In the rows, zero is written as 128.
Each named turn below is shown by a few rows before and after it. Which turns, in which order, take the first row of each later pair to the second? The first pair is answered.
z460:
[116 107 126 112 123 157 161  58 126 128  97 143 131  85 140 115 141 109
 125 115 105 152 106 164 156 133  70 146 119 164 153 147 118  98  77] |-> [117 117 138 111 121 152 148  95 131 135  85 141 141  93 142 131 136  94
 117  99 126 150  80 149 152 149  93 136  87 159 143 148 106 102  60]
[132 134 162 108 155 116 130 153 115 136 130  71 141 111 106 128 116 152
 132 132 119 128 118  90 117 117 141 129 135  98 126 106 138 174 129] |-> [131 122 158 106 155 120 133 133 112 134 143  75 133 107 107 112 118 154
 144 143 104 128 141 103 126 105 125 131 156  97 133 118 149 173 138]
[118 153  96 137  98 154 137 139 164 111 141 135 152 134  89 175 105 131
 115 140  98 128 112  94 138 109 135 164 125 142 145 152 154 148 123] |-> [118 148  89 137  97 154 137 123 164 112 142 141 150 125  89 173 103 128
 121 144  91 129 125 104 138 101 126 161 136 138 149 161 160 144 127]
z387:
[135 118 123 116 137 130 115 128 147 153 111 120 113 159 156 162 122 116
 115 152 167 141 116  96 125 132 169 111  64 101 111 134 120 141 108] |-> [140 132 106 144 109 144  98  99 145 113 114 170 127 166 170 170 126 122
 105 142 155 110 124 120 114 138 127 107 112 124 133 111 101 102 110]
[147  64 120 115 146 105  91 112 180 117  71 137 154  90 157 130 156  84
 137  64 134 179 103 105 142 115 159  94 139  95  76 175 149 129 101] |-> [147  65 113 126 155 112  88 106 189 120  72 139 157 102 172 145 159  83
 126  80 153 169 104  97 131 116 157  93 122  95  68 157 146 128  99]
[123 103 118  90 123 143 143 123 137 126 148  88 119 119 121  99 131 121
 147 138 114 139 142 119 126 115 126 150 127 100 130 159 147 155 146] |-> [124 102 112  96 129 153 135 116 149 140 138  91 114 139 139 113 132 118
 131 160 132 133 133 103 116 120 136 146 106  95 114 138 140 152 140]
z268:
[128 103 115 132 103 118 117  93 125  85 107 177 146  96 134 126 123  85
 151  88 127 156 123 171 127 125  93 111 155 104 170 166 107 105 124] |-> [117 100 109 147 131 142 110  75 140 123 101 169 136 144 169 168 129  84
 123 137 178 135 103 127  98 125 111  99  86  92 135 108 105 101 123]
[125 127 158 154 139 165 118 137 129  93 155 121 138 115 137 175 130 155
 168 134  97 139 104 124 115 122 102 135 147 152 138  59 125  66 130] |-> [142  97 145 134 136 162 126 108 129  93 141 126 119  84 142 151 123 122
 185 119  88 163 143 151 132 119  80 121 176 140 138 125 135  68 120]
[117 141 127 122 109 130 108 152 133 112 113 130 134 138 127 149 136 114
 126 108 133 116 106 118 109 153 139 105 116 143 129 136  90 125  98] |-> [126 128 130 118 106 126 113 147 130 106 111 135 129 126 126 141 131 102
 132  97 126 124 121 129 117 150 130 101 131 139 134 159  91 128  97]
[105 134 149 139 142 142 132 132  97 142 158 115 114 113 114 129 129 178
 147 137 103 110 126 114 127 104 114 140 113 134 133  97 160 140 153] |-> [116 116 140 127 140 138 139 121  94 143 148 116 104  94 117 111 127 153
 157 130  99 125 157 131 145  98 103 130 139 125 136 143 168 139 145]
Pairs:
Each pair is 2 to 3 turns apart.
[ 83 134 134 111 117 115 157 160 156 165 123  99  95 184 110  99 122 121
 145 103 108 122  92  87 110 153 167 122  60  79 119 119 143 136 146] |-> [100 116 108 121 124 128 152 116 172 171 113 124  77 196 146 110 123  92
 139 124 127 119 120 100 101 155 139 105  65  69 115 135 136 117 136] | z268 z268 z387
[123 139 131 119 143 122 145 144 128 141 157 114 130 130 110 113 126 161
 127 141 123 139 133 129 115 116 139 149 108 126 127 125 151 148 151] |-> [124 144 126 126 125 121 144 139 126 122 160 125 142 116 106 104 125 160
 135 124 105 142 140 148 124 117 126 149 136 134 145 131 147 145 147] | z387 z268
[147 140 137 136 115 126 132 167 148 134 103 147 139 140 104 129 133 119
 112 115 166 118 106 105 141 133 140 134  76 138  93 104 111 121 129] |-> [161 138 128 132  95 125 131 150 139 101  98 171 140 111 101 108 133 110
 130  92 140 120 133 141 154 132 105 124 138 142 117 139 114 111 127] | z387 z268
[141 110 137 125 121 112 117 143 117 147 120 122 119 166 117 141 135 141
 114 123 174 126 105  93 142 130 160 114  83 120 108  94 131 137 113] |-> [156  85 129 103 118 102 127 123 119 139 111 124 101 136 116 111 130 106
 132 108 153 156 147 122 164 120 141 105 117 111 119 160 139 139 100] | z268 z268
[149  78 122 193 139 114 143 111 115 109 103 139 111 147 151 176 123 129
 110 186 149 128 126 184  82 151 112 103 126  83 125  98 184  83 165] |-> [134  97 167 169 132  76 161 185  92 109 121  95 130 107  82 143 117 157
 140 143 109 156 100 175 112 154 149 138 126  96 133 119 203 122 178] | z268 z387 z387
[154  95  63 171  98 150 121  72 122 142 147  97 109 137 154 139 124 149
 114 120 148  78 173 117 148 158 108 116 161 157 133 124 117 176 155] |-> [156  84  80 148 105 132 135 102 111 154 150  74 105 108 126 112 123 147
 127 103 133 109 174 120 168 153 129 124 160 156 131 163 131 203 159] | z387 z387
[134 153 125 126 108 116  86 156 159 127  84 159 154 132 131 173 134 125
 109  88 149 123 135 121 122 153 145  87 130 161 136 129  99 121 103] |-> [138 144 118 120 115 112  88 144 164 133  79 155 144 126 146 174 132 113
 109  94 157 128 144 127 125 149 137  82 123 155 129 145 100 119  97] | z268 z268
[141 107 167 102 146 109 134 111 107 125 126  96  95  73 110 116 121 112
 163 141 112 152 152 142 127 124 143 113 146 116  96 179 154 138 144] |-> [132 136 145 155 119 136 101  84 104  78 139 154 123 115 133 149 139 136
 153 153 112 101 138 155 103 131 102 114 173 143 119 102 126  90 151] | z268 z387 z387
[145 199  80 197 130 124 151 139 116  99 148 152 170 111 132 128 150 125
 131 100 149 135 112 146 125 165 129  89 103 125 116 108  87  74 149] |-> [141 190  81 188 159 129 159 130 125 134 148 131 156 122 143 137 143 117
 119 127 171 143 110 126 115 157 142  84  67 109 101 109  94  83 146] | z387 z268 z268
[138 101 145 100 164 113 159 128 129 169 126  75  95  93  98  84 116 121
 128 143 109 183 147 125 141 114 148 123 125 120 119 173 162 162 131] |-> [137 115 120 137 166 141 134 119 151 180 110 100 101 155 150 148 123 106
  90 171 169 144 111  98 103 131 158 102  70 115  98 109 135 136 114] | z460 z387
[127 118 133 120 167 148 137  71 139 154 150 110  78 111 159 109 127 144
 119 188 156 163 169 150 147 134 114 103 123 122 116 159 193 157 148] |-> [134 132 122 145 144 163 121  49 142 123 153 140  86 122 175 115 134 148
 121 185 145 142 175 165 139 140  88  98 156 136 135 140 180 128 147] | z387 z387
[149 130 124 121 115 115 133 141 113  71 120 127 123  89 106  87 143 110
 145  67 108 143 130 172 164 165 123 107 164 148 116 185 128 142  98] |-> [114 169 136 154 132 134 111 173 116  91 136 117 147 151 114 143 155 150
 116 102 145  97  68 118 124 176 160 122  91 161  95  75 113 139 117] | z268 z268
[158 134 149  90 151  88 131 124 149 160 110 124 113  87  95  71 119  91
 129 118 111 184 159 151 169 123 132 111 162 154 102 232 117 130 117] |-> [123 182 167 132 145  99 125 139 122 127 174 119 152 112  60  77 131 190
 138 140  74 138 133 134 149 108 128 158 187 189 128 128 124 119 177] | z268 z268 z460
[133 152 146 140 112 120 124 147 126 106 137 153 141 135 135 128 136 147
 135 107 124 116 119 133 125 126 126 141 149 148 144 116 120 113 130] |-> [135 136 131 136 135 135 123 117 143 133 126 146 121 156 165 148 135 128
 118 141 159 117 128 123 112 119 125 125 115 123 125 110 122 112 126] | z268 z268
[101 122 106 114 144 110 163 138 127 151 124 135  89 135  76 141 107 123
 135 119 186 122 103  87 125 138 171 132  95 104  81 155 103 141 137] |-> [ 97 152 104 143 105 112 144 147 103  87 138 177 122 130  60 136 112 144
 150  84 149  94 100 115 126 142 143 142 157 138 115 137  81 114 144] | z387 z268
[148  41 103 132 148 123  96 101 109 165  86  89  75  96 164  66  98  95
 104 104 120 221 135 149 132 131  92 120  97 111 102 218 157 103 115] |-> [106 109 146 146 136 101  87 207  75 153 124  55 135 106 101  75 105 172
 106  77 112 194  49 106 120 147 157 164  54 146 105 123 150 124 142] | z268 z268 z387
[106 142 132  82 157 161 138 142 134 149 149 123 120 153 127 138 140 136
 135 186 173 141  97 124  72 140 125 106 117 105 118 124 157 122  70] |-> [ 96 160 147  86 141 145 137 175 113 126 164 125 146 135  92 121 143 162
 152 153 140 139  77 130  82 145 132 119 134 120 136 120 153 129  72] | z268 z387
[117 105 137 141 131 136 138  98 133  94 122 118 121 128 130 150 125 115
 136 150 116 106 153 179 110 127 104 109 132 127 128 104 157 102 120] |-> [112 108 143 140 147 141 142  99 136 110 122 109 116 132 135 160 122 119
 132 161 125 110 150 164 108 127 117 109 107 122 116  98 164 111 120] | z387 z268
[109 149 148 120 130 102 136 178 113 125 134  90 141 106  66 101 117 144
 139 112 110 139 101 103 145 149 150 151 111 137 141 126 143 147 150] |-> [105 135 145 117 156 114 144 147 125 154 140  71 118 121  84 107 119 143
 133 158 129 141 114  87 138 129 153 150  85 125 119 118 153 155 162] | z460 z387
[122 123 117 124 136 136 108 184 134 132 140 117 146 173 105 155 134  97
 117 125 170 121 112 109 106 128 170 101  93 107 105  98 101 169  85] |-> [114 120 123 122 113 125 121 171 104  87 175 130 149 125  65 101 131 134
 154  99 101 132 147 155 136 103 126 130 182 124 147 125 127 171 113] | z268 z460 z460
[165 108 123 160 164 140 107 137 171 165  76 139 120 115 177 140 111  57
  75 115 152 137 112 129 131 157 138 105  91  80  98 180 110 101  75] |-> [144 156 130 198 134 148  82 170 157 119  96 164 167 135 164 158 125 108
  78 101 135  91  69 125 113 169 134 125 113 118 121 101  86  72  91] | z387 z268
[137 142 128 171 111 151  89 173 104 107 100 115 165 147 140 198 133 193
 142 148 167  93  71 124  80 114 130 128 146 128 133  80 113 127 118] |-> [172  87 112 139 112 141 107 112 113 105  75 125 125  92 150 157 123 140
 167 132 144 138 148 177 115  94  91 105 208 108 143 197 133 132 106] | z387 z268
[126 131 144 113 116 122 133 130 112 113 132 133 135 107 111  95 126 140
 149  89 100 136 118 147 139 133 118 134 153 145 139 160 132 138 138] |-> [138 116 118 125 124 150 123  76 130 122 120 154 114 128 156 119 127 115
 134 130 130 128 141 147 128 134  98 111 146 134 129 159 127 118 128] | z268 z387 z387
[143 104 139  94 123  99 131 141 137 153  83  98 118  96 111 103 133 105
 151 110 122 173 162 135 162 129 139 125 110 128 143 192 138 162 101] |-> [115 151 159 122 108 104 117 191 114 134 108  96 157 120  81 122 145 159
 148 104 114 142 103 116 146 144 157 148  97 155 147 113 129 160 117] | z268 z268
[115 150 128 104 109 135 123 131 115 104 125 162 140 110  99 123 111 132
 157 108  67 112 165 121 118 117 130 139 162 137 155 135 153 119 113] |-> [ 99 149 142  94 137 132 128 151 121 147 127 122 130 136  99 135 108 136
 145 134  98 118 143  75 106 119 178 142  92 117 121 109 166 142 117] | z387 z268 z268
[153 155 157 133 112 141  98 170 152 140 100 140 153 161 127 155 116 112
  84  98 140 154  85 131 141 172 149  92  70 162 121 150  99 101  81] |-> [165 138 148 121 112 139 106 151 156 140  95 139 135 149 138 140 114  87
  88 100 140 165 110 148 150 165 136  83  84 157 118 191 110 103  80] | z268 z268
[127 134 141 132 126 138 113 159 138 133 140 123 133 141 127 153 133 132
 112 101 144 132  99 115 119 139 149 123  98 121 130 115 117 128 125] |-> [126 143 135 138 108 136 105 152 129  99 144 139 141 128 125 144 134 137
 122  90 126 127 108 136 122 138 130 123 130 138 144 114 111 115 129] | z387 z387
[109 136 134 101  96 134 135 172  99 119 197 140 149 103  84  93 141 177
 211  75  90 108 127 149 127 122  77 153 162 150 151 125 147 131 143] |-> [119  88 119  87 163 161 141 121 148 212 167 109  92 158 154 139 132 125
 168 156 171 120 137  96  99 118 108 118  55  93  83 120 156 140 124] | z387 z268 z387
[160 104 129 114 143 106 133  97 145 136  99 152 105  77  93  68  59 111
 163 103 114 131 173 180 143 128 132 102 154 102 135 192 140 132 104] |-> [124 147 136 149 126 112 125 117 114 112 149 154 142 101  61  73  72 191
 170 118  80  89 142 170 122 116 130 140 177 136 157  98 141 119 153] | z268 z268 z460
[123 133 113  90 138 184 117 102 140 189  98  97  79 163 139 145 128  99
  91 183 159 130 129 142 173 136 151 143 129  69 137 146 159 121 151] |-> [115 141 138  72 129 158 131 150 122 186 106  74  90 132  97 118 128 112
 111 148 140 148 115 142 191 137 172 158 141  77 147 166 169 143 156] | z268 z268 z387
[110 132 144 139 108 122 111 122 148 119 114 129 169 153 169 173 127 119
 102 115  80 119  71 105 132 162 185 123 114 137 134 107 105 110 127] |-> [107 129 154 130  97 108 127 122 128  97 130 126 170 121 136 140 118 137
 125  98  40 131  91 128 152 148 165 142 159 150 152 127 122 116 146] | z387 z387 z460
[117 134 135 118 135 110 148 152 131 147 150 114 122 156 102 116 131 144
 120 127 120 138 119 110 138 141 145 139 106 130 129 110 132 128 137] |-> [131 135 136 115 114 107 147 140 123 128 149 136 125 138 101 103 136 136
 132 100  97 144 129 132 143 140 119 136 152 138 146 134 128 119 138] | z387 z268
[125 143 133 139 109 164 116 116 115  97 118 149 151 116 126 125 121 125
 133  93  99 121 142 148 124 117  97 126 173 136 148 122 121  82 136] |-> [140 117 129 121 126 168 122  97 124 119 105 138 128 105 135 115 111 101
 129 101 104 140 167 151 131 110 101 115 166 123 139 157 125  94 129] | z268 z387
[155  81 121 112 137 133 124 143 115 144 152 147  97 150 154 132 128  63
 130 132 134 161  74 136 130 132 122 138 111 128 122 143 137 177 101] |-> [150  92 132 117 118 124 118 170  99 123 161 148 118 133 129 117 130  79
 148 103 109 154  71 148 139 133 122 153 136 140 139 143 136 182 104] | z268 z268
[112 156 134 155 129 146 118 155 152 136 120 145 141 192 152 188 126 122
 100 178 166  99  81  93  95 144 145 118  63 159 115  76 117 112 111] |-> [136 130 106 155  96 151 117  78 142  82 118 198 124 151 160 142 128 111
 125 160 111 109 159 168 117 121  59 105 177 168 157 142 123  84 111] | z387 z460 z268
[113 155 129 132 112  99 133 140 125 122 148 129 151 114 102 141 118 124
 148 133 148 122 111 122 125 130 121 138 119 143 151  99 128 124 137] |-> [113 136 131 122 130 101 147 128 133 141 156 109 134 114 106 132 110 120
 149 151 154 131 127 115 131 113 123 139 106 126 137 111 146 137 145] | z460 z387 z387
[ 81 159 112 150 123 118 122  94  98 111 142 112 143 157 132 171 151 170
 109 122 127  87 105 105 134 135  93 154 141  79 121  93 127 118 153] |-> [ 90 132 125 112 153  96 144 108 107 157 128  68 114 130 124 147 140 144
 118 120 138 129 122  98 156 123 121 153 107  53 102 151 150 160 143] | z268 z387 z387
[103 151 153 157 112 134 120 180  80  97 165 111 169 141  91 130 124 158
 127  93 108 112  79 114 105 141 141 141 139 137 160  88 121 111 119] |-> [102 145 160 147 129 131 128 190  95 125 160  87 157 144  89 130 120 152
 124 100 120 123  74  97 106 138 160 144 104 125 141  96 128 130 117] | z387 z387
[119 130 118 157 128 145 158 166 152 161 139 110  98 138 112 164 137 188
 108 151 109 118 137 121 173 138 187 100 108 100 102  60 127 119 132] |-> [140  93 111 136 130 141 169 130 156 163 125 117  72 112 126 138 129 152
 116 144 106 142 180 144 190 131 165  83 138  89 104 131 138 120 123] | z268 z268
[138  98 112 121  98 115 126 117 141  89 112 141 107 138 147 125  97 122
  90 167 150 130 118 160 139 107 138 155 168 136 126 137 154 127 108] |-> [135 105 124 109 103 105 131 144 137 105 106 123 110 134 135 126  92 116
  86 156 161 147  99 139 141 111 167 154 141 130 115 144 150 139 103] | z387 z387 z460
[130 129 126 144 113 138 130 102 108 100 141 144 127 126 117 119 139 153
 136 138 102 120 131 132 120 115 101 143 169 142 147 105 127 108 152] |-> [143 100 129 115 140 136 140 112 137 153 109 116 100 130 139 123 130 101
 119 147 148 152 134 107 122 124 138 118 105 104 108 150 134 132 120] | z387 z268 z460
[136 119 127 146 152 126 142 116 129 138 155  97 130 150 141  42 128 132
 148 158 159 129 147 125  79 120 164 194 108  90 118  95 121 164 142] |-> [148 102 108 145 139 132 134  85 135 112 148 123 124 132 151  30 131 110
 154 145 146 130 173 159  84 118 128 183 152  91 134 130 114 149 135] | z387 z268 z268
[122 152 144 133 129 129 116 162 128 114 121 133 144 138 124 136 141 131
 114 103 137 107  94 121 123 142 150 120 104 137 125 101 117 116 110] |-> [143 119 129 121 143 137 124 119 148 138  99 129 113 136 149 138 135  90
 106 123 156 123 126 126 132 138 139  99 103 110 112 143 125 117  97] | z268 z268
[132  90 129  90 153 141 143 156 127 123 165  78 112  82 147  99 145 115
 130 159 102 138 127 114  97 142  88 124  70 134  88 201 124 171 100] |-> [117 127 119 136 145 164 117 150 128 106 178 107 138 129 167 141 160 140
 115 176 118  90  99  92  67 154  79 129  58 155  92 118 101 136 102] | z268 z387
[142 116 139 100 162 129 130 135 138 149 116 117 118 125 119 123 129 113
 119 124 138 137 143 124 136 136 135 118 107 138 120 170 125 143 113] |-> [144 125 125 124 135 144 114 114 130 109 120 152 126 126 127 124 131 117
 124 112 122 122 151 144 133 139 103 117 157 159 142 155 109 115 112] | z387 z387 z387
[160 127 113 144  89 136 127  97 126  68 131 171 133 106 132 104 131 113
 134 105  99 122 154 179 136 114  74 130 211 139 155 140 121  87 138] |-> [126 132 161 108 151 109 152 178 127 164 139  69 122 131  94 119 123 135
 119 128 147 149  92  91 127 120 185 159  60 114  93 104 145 156 150] | z387 z387 z268
[140 120 120 133 114 137 135  75 124  97 132 155 113 115 132  92 129 133
 144 137 102 132 155 150 138 123  81 116 173 119 134 149 135 107 144] |-> [132 127 113 146 137 151 127  86 151 133 110 152 115 161 166 136 132 112
 111 161 161 115 120 106 112 140 117  99  94 108  97 107 121 101 129] | z268 z460 z460
[132 147 136 144 121 104 123 160 114 110 150 138 152 126  97 154 150 141
 110 113 131 101 105 132 143 142 157  98 136 151 142 115  91 121 131] |-> [139 122 135 130 152 109 130 145 134 152 136 115 119 136 114 162 146 118
  99 147 161 118 112 116 141 138 176  88  89 126 120 127 103 136 126] | z268 z387 z268
[102 141 114 118 149 119 138 138 121 169 150  92 103 109 113 134 127 165
 147 175 151 124 115 108 129 137 183 122 104 109 101 157 154 141 132] |-> [102 176 111 144 109 116 124 148 104 108 160 130 138  94  94 127 134 186
 159 141 112  94 107 135 133 144 153 129 170 143 136 137 131 113 136] | z387 z268
[126 131 126 143  92 143  89 111 100  81 164 185 121 113 114 114  92 135
 183 127 126 117 160 152 133 132 108 159 196 144 193 112 119  96 176] |-> [115 136 122 164 119 165  83 104 113 117 160 177 117 160 146 158  97 142
 151 175 172  92 133 114 101 134 134 157 127 137 160  49 113  94 178] | z268 z268
[139  91  98 133 123 146 132  55 140 112 138 156 103 131 166  98 136 130
 141 158 106 116 186 158 124 104  68 133 182 123 144 134 160 106 155] |-> [110 140 116 156 107 143 118 108 111  80 165 156 142 136 128 103 143 181
 153 137  79  88 138 148 120 116  86 159 191 159 156  74 147 108 172] | z268 z268
[153 116  70 134 140 132 131  95 150  79 121 157 133 112 187 100 150  89
 119  90 143 143  93 187 104 168  78 113 218 116 132 192 167 123 118] |-> [142 130  71 155 132 143 117 100 146  70 133 174 155 134 189 123 162 114
 115  99 138 111  75 179  90 171  73 126 221 131 142 143 154 104 129] | z268 z387
[143 175 110 176 146 149 142 122 106 117 161  62 129 104 103  93 157 143
 139 139 100 112 108  82  93 111 125 121 139 149 111  63 119 139 131] |-> [148 153 114 153 168 141 157 114 117 148 148  38 108  99 111  92 150 120
 138 148 111 137 120  77  97 109 141 114 110 135  93  99 132 160 121] | z268 z387 z268
[116 119 148 127 113 130 124 186 122 133 171 124 127 150  92 120 136 139
 139 103 122 147  74 114 121 116 145 165 102 112 143 118 135 145 180] |-> [132  98 144 118  98 130 129 160 120 121 160 140 117 116  96  99 129 120
 151  85 108 164 104 145 138 116 122 152 143 110 155 168 136 137 169] | z387 z268
[122 125 143 153 134 148 102 117 145 171 131  95 135 134 124 139 155 139
  97 154 171 109 135 143 138 161 126 126 121 149 115  86 111  99 150] |-> [119 126 161 139 137 126 112 152 139 178 133  69 141 112  98 122 152 145
 107 133 160 127 128 136 151 161 151 133 118 150 113 103 118 127 149] | z268 z387 z387
[146 150 110 138 107  90 106 172  98 113 108 150 146  79 123  69 151 110
 139  77 105 148 119 139 124 140 115 119 165 151 159 168 166 163 117] |-> [127 173  92 176 114 124  80 154 110 124 111 164 153 148 165 128 165 122
 105 130 153  99  80 101  79 148 119 118 112 151 137  71 143 142 123] | z268 z387 z268
[120 146 150 128 116  90 132 193 104 113 154 113 154 127  67 117 122 150
 140  97  98 130  84 116 151 122 164 169  95 128 113  82 150 156 157] |-> [146 113 136 108 107  88 144 158 112 105 132 124 128  88  71  84 116 109
 160  75  83 164 133 159 174 118 132 148 143 116 125 167 156 160 141] | z387 z268
[130 120 144 110 119 110 155 143 127 113 138 133 147 100  97  80 136 140
 155 115 113 137 130 134 121 129 132 149 135 130 137 152 151 153 129] |-> [124 141 133 139 124 138 137 133 134 116 140 148 149 150 130 120 147 154
 131 149 150 100 100 111  93 141 131 148  99 133 125  83 132 132 141] | z268 z268 z387
[ 90 188 110 149 109 115 111 133 102  94 163  93 130 162  99 112 155 171
 135 114 134 112 107 129 129 134 123 151 127 166 105  97 185 110 146] |-> [110 142  96 123 146 124 127  84 131 142 132  76  79 166 142 119 147 114
 123 145 171 140 140 121 131 126 126 125  86 122  70 148 199 124 128] | z268 z387 z387
[123 127 126 134 126  98 139 141 119 126 119  99 132  91 129 120 118 116
 145  89 121 118 164 121 151 155 149 124 119 122 145 185 114 140 135] |-> [123 126 104 157 138 127 122 108 135 132 116 123 129 138 171 155 125 107
 121 129 149  87 158 103 119 153 132 111  96 118 130 138  97 116 132] | z268 z387
[142 117 123 132 115 133 121 136 121 112 111 146 133 118 129 118 129 135
 130 110 109 127 143 157 130 142 115 126 164 132 153 142 122 113 119] |-> [138 122 137 117 123 121 132 167 117 135 106 118 134 108 113 115 126 135
 132 104 114 144 122 139 133 146 149 134 127 121 141 151 135 135 116] | z387 z460
